[[  0  21   0  -3  -6 -24]
 [  2 -16   3  -1  -3  19]
 [ -1 -22   6  -4   2  -2]
 [ -2 -16   3  -1   2 -22]
 [  1  20   7  -1   3  28]
 [  0 -19  -2   2   5  20]]
->
[[  0   2  -1  -2   1   0]
 [ 21 -16 -22 -16  20 -19]
 [  0   3   6   3   7  -2]
 [ -3  -1  -4  -1  -1   2]
 [ -6  -3   2   2   3   5]
 [-24  19  -2 -22  28  20]]

[[  3  -4]
 [  0   0]
 [  3  -4]
 [ -8  -3]
 [ 19 -10]
 [ -8  -3]
 [ 19 -10]
 [  3  -4]
 [ 21 -11]
 [ 18  18]
 [-13  -4]
 [-27   3]]
->
[[  3   0   3  -8  19  -8  19   3  21  18 -13 -27]
 [ -4   0  -4  -3 -10  -3 -10  -4 -11  18  -4   3]]

[[  8  -2   0 -35  22   1   2  13   2]
 [  4  -1  -8 -24  21   0   1  12  12]
 [ -5   4  -5   2   7  -2  -2   0   4]
 [ 10   0   6   9   9  -2  -5   4  11]
 [  0   3  -5  16   7   0   3 -14  -3]
 [ 11   0  -6   7 -18  -1  -7   5  -8]
 [-16  -6   5 -17  -2   2  -7   1   0]
 [ -1  -1   9  -4  -4  -4   5  10   0]
 [  0   1  -1   3 -11   0   2  -2  -1]]
->
[[  8   4  -5  10   0  11 -16  -1   0]
 [ -2  -1   4   0   3   0  -6  -1   1]
 [  0  -8  -5   6  -5  -6   5   9  -1]
 [-35 -24   2   9  16   7 -17  -4   3]
 [ 22  21   7   9   7 -18  -2  -4 -11]
 [  1   0  -2  -2   0  -1   2  -4   0]
 [  2   1  -2  -5   3  -7  -7   5   2]
 [ 13  12   0   4 -14   5   1  10  -2]
 [  2  12   4  11  -3  -8   0   0  -1]]

[[ 1 -2  0]
 [-1  1  0]
 [ 0  1 30]
 [-1  1  0]
 [ 0  1 30]
 [ 1 -2  0]
 [ 0  1 32]
 [ 0  0  0]]
->
[[ 1 -1  0 -1  0  1  0  0]
 [-2  1  1  1  1 -2  1  0]
 [ 0  0 30  0 30  0 32  0]]

[[ 11  -1 -13  16  14 -15 -14   3]
 [-17   1  17 -20 -16  18  20  -6]
 [ 10  -1 -12  15  13 -14 -13   3]
 [-16   1  16 -19 -14  17  18  -6]
 [  0   0   0   0   0   0   0   0]
 [-16   1  16 -20 -15  18  18  -6]
 [ 10  -1 -12  14  12 -14 -12   3]
 [-16 -18 -16  19 -20 -15   9  29]
 [  9  -1 -11  14  12 -14 -12   3]
 [-16 -18 -16  19 -20 -15   9  28]
 [-17   1  17 -20 -16  19  20  -6]]
->
[[ 11 -17  10 -16   0 -16  10 -16   9 -16 -17]
 [ -1   1  -1   1   0   1  -1 -18  -1 -18   1]
 [-13  17 -12  16   0  16 -12 -16 -11 -16  17]
 [ 16 -20  15 -19   0 -20  14  19  14  19 -20]
 [ 14 -16  13 -14   0 -15  12 -20  12 -20 -16]
 [-15  18 -14  17   0  18 -14 -15 -14 -15  19]
 [-14  20 -13  18   0  18 -12   9 -12   9  20]
 [  3  -6   3  -6   0  -6   3  29   3  28  -6]]

[[ -1 -18  12   4   8 -17 -23 -18]
 [ -6  15 -26 -16 -19  14  22  15]
 [ -6  15 -26 -16 -19  14  22  15]
 [ -6  15 -26 -16 -19  14  22  15]
 [ -2 -23  15   6  10 -22 -30 -23]
 [ 20  19  22  21  21  19  18  20]
 [ -2 -21  14   5   9 -20 -27 -21]
 [ -7  16 -28 -17 -21  15  24  16]]
->
[[ -1  -6  -6  -6  -2  20  -2  -7]
 [-18  15  15  15 -23  19 -21  16]
 [ 12 -26 -26 -26  15  22  14 -28]
 [  4 -16 -16 -16   6  21   5 -17]
 [  8 -19 -19 -19  10  21   9 -21]
 [-17  14  14  14 -22  19 -20  15]
 [-23  22  22  22 -30  18 -27  24]
 [-18  15  15  15 -23  20 -21  16]]

[[  2 -17  11  10 -11  -1 -10  10   7  -3  18  -4]
 [  9 -17  12   1  -9 -27  -9   6   7   8  20  -5]
 [  8 -17  10   9  -9 -21 -10   8  10   5  19  -5]
 [  5 -17  11   8 -12 -20  -9  11   5   0  17  -5]
 [  8 -17  10   5  -9 -25  -9   8   9   7  19  -6]
 [ 11 -17  11   9  -9   3  -9  10   8   3  17  -8]]
->
[[  2   9   8   5   8  11]
 [-17 -17 -17 -17 -17 -17]
 [ 11  12  10  11  10  11]
 [ 10   1   9   8   5   9]
 [-11  -9  -9 -12  -9  -9]
 [ -1 -27 -21 -20 -25   3]
 [-10  -9 -10  -9  -9  -9]
 [ 10   6   8  11   8  10]
 [  7   7  10   5   9   8]
 [ -3   8   5   0   7   3]
 [ 18  20  19  17  19  17]
 [ -4  -5  -5  -5  -6  -8]]
---
[[-25  -4  27]
 [-12  -8  27]
 [ 22 -11 -15]
 [ 13 -12  11]
 [-14  -9  29]]
->
[-25  -8 -15]

[[  9  31   3]
 [-18  -5 -11]
 [-14  -3 -15]]
->
[  9  -5 -15]

[[-28  29]
 [-12 -21]
 [-28  28]]
->
[-28 -21]

[[  0   0]
 [-19  12]
 [ 31 -21]
 [ 30 -22]]
->
[ 0 12]

[[ 27   6  11  -2]
 [ -4   6  -2 -23]
 [ -4 -19   5   2]
 [ -4 -20   5   2]
 [ -4   6  -4  17]]
->
[27  6  5  2]

[[ -4 -19 -15]
 [-21 -11  14]
 [-27 -16  23]]
->
[ -4 -11  23]
---
[[  0   0   0   0   0   0   0   0   0   0   0]
 [-15 -20 -15 -12 -11 -20   0 -21 -20   9 -18]
 [ 19   0  24 -29   6  26 -27 -35  28  21  28]
 [ 19  -1  24 -30   6  26 -27 -36  29  21  28]
 [-10 -11 -10 -11 -10 -11 -10 -12 -10  -6 -10]
 [-20  -5 -24  15 -10 -24  13  21 -27 -23 -26]
 [ 12  19  13  10   8  18  -7  21  20 -21  16]
 [-21  -5 -25  16 -11 -25  14  22 -28 -24 -28]]
->
[[-21  -5 -25  16 -11 -25  14  22 -28 -24 -28]
 [ 12  19  13  10   8  18  -7  21  20 -21  16]
 [-20  -5 -24  15 -10 -24  13  21 -27 -23 -26]
 [-10 -11 -10 -11 -10 -11 -10 -12 -10  -6 -10]
 [ 19  -1  24 -30   6  26 -27 -36  29  21  28]
 [ 19   0  24 -29   6  26 -27 -35  28  21  28]
 [-15 -20 -15 -12 -11 -20   0 -21 -20   9 -18]
 [  0   0   0   0   0   0   0   0   0   0   0]]

[[ -3 -10  12 -20 -14  25   1  -3   2  17]
 [  0  -1  -1   0   1  -2   0   0  -1  -2]
 [ 16  -9  -2   2   8 -11  12   3 -14 -27]
 [  7  -5  -2   1   4  -6   6   1  -7 -14]
 [ -2  -2   2  -3  -2   3   0  -1   1   3]
 [  0   1  -2   0   1  -1   0  -2   2   0]
 [ -2  -2   2  -3  -2   3   0  -1   1   3]]
->
[[ -2  -2   2  -3  -2   3   0  -1   1   3]
 [  0   1  -2   0   1  -1   0  -2   2   0]
 [ -2  -2   2  -3  -2   3   0  -1   1   3]
 [  7  -5  -2   1   4  -6   6   1  -7 -14]
 [ 16  -9  -2   2   8 -11  12   3 -14 -27]
 [  0  -1  -1   0   1  -2   0   0  -1  -2]
 [ -3 -10  12 -20 -14  25   1  -3   2  17]]

[[-17  22  -3]
 [ 19 -33  -9]
 [ 19 -33  -9]
 [ 18 -33  -9]
 [-21  30  -6]
 [ -4   2   6]
 [-19  27  -6]]
->
[[-19  27  -6]
 [ -4   2   6]
 [-21  30  -6]
 [ 18 -33  -9]
 [ 19 -33  -9]
 [ 19 -33  -9]
 [-17  22  -3]]

[[  3 -19   0   8 -19 -14  -7  -4  -5   7  10]
 [  8 -33 -11   9   0  -5  -7  -9  -6  21   9]
 [  3 -17   1   8 -18 -14  -8  -3  -5   6   9]
 [ -6   4   1  -7   5   6  10   1   9   1   3]
 [-17  35  15 -16  -3   6  19  10  15 -21  -1]]
->
[[-17  35  15 -16  -3   6  19  10  15 -21  -1]
 [ -6   4   1  -7   5   6  10   1   9   1   3]
 [  3 -17   1   8 -18 -14  -8  -3  -5   6   9]
 [  8 -33 -11   9   0  -5  -7  -9  -6  21   9]
 [  3 -19   0   8 -19 -14  -7  -4  -5   7  10]]

[[  0   0  -3  -4  -8]
 [ 34  28  22 -20  -7]
 [ -4   8  14 -13  13]
 [  6   3  -4 -13  -7]]
->
[[  6   3  -4 -13  -7]
 [ -4   8  14 -13  13]
 [ 34  28  22 -20  -7]
 [  0   0  -3  -4  -8]]

[[  6  10   5  17 -10   4  21  -9   8 -20  21   5]
 [  1  -6 -17   2   2  -1 -12   4   0  -5 -11   5]
 [ -7  -9   2 -11  10 -20  -4  17   3 -24  -7 -25]
 [ -3  16   3  -5   7   9  28  21  -5 -20  30  -8]]
->
[[ -3  16   3  -5   7   9  28  21  -5 -20  30  -8]
 [ -7  -9   2 -11  10 -20  -4  17   3 -24  -7 -25]
 [  1  -6 -17   2   2  -1 -12   4   0  -5 -11   5]
 [  6  10   5  17 -10   4  21  -9   8 -20  21   5]]
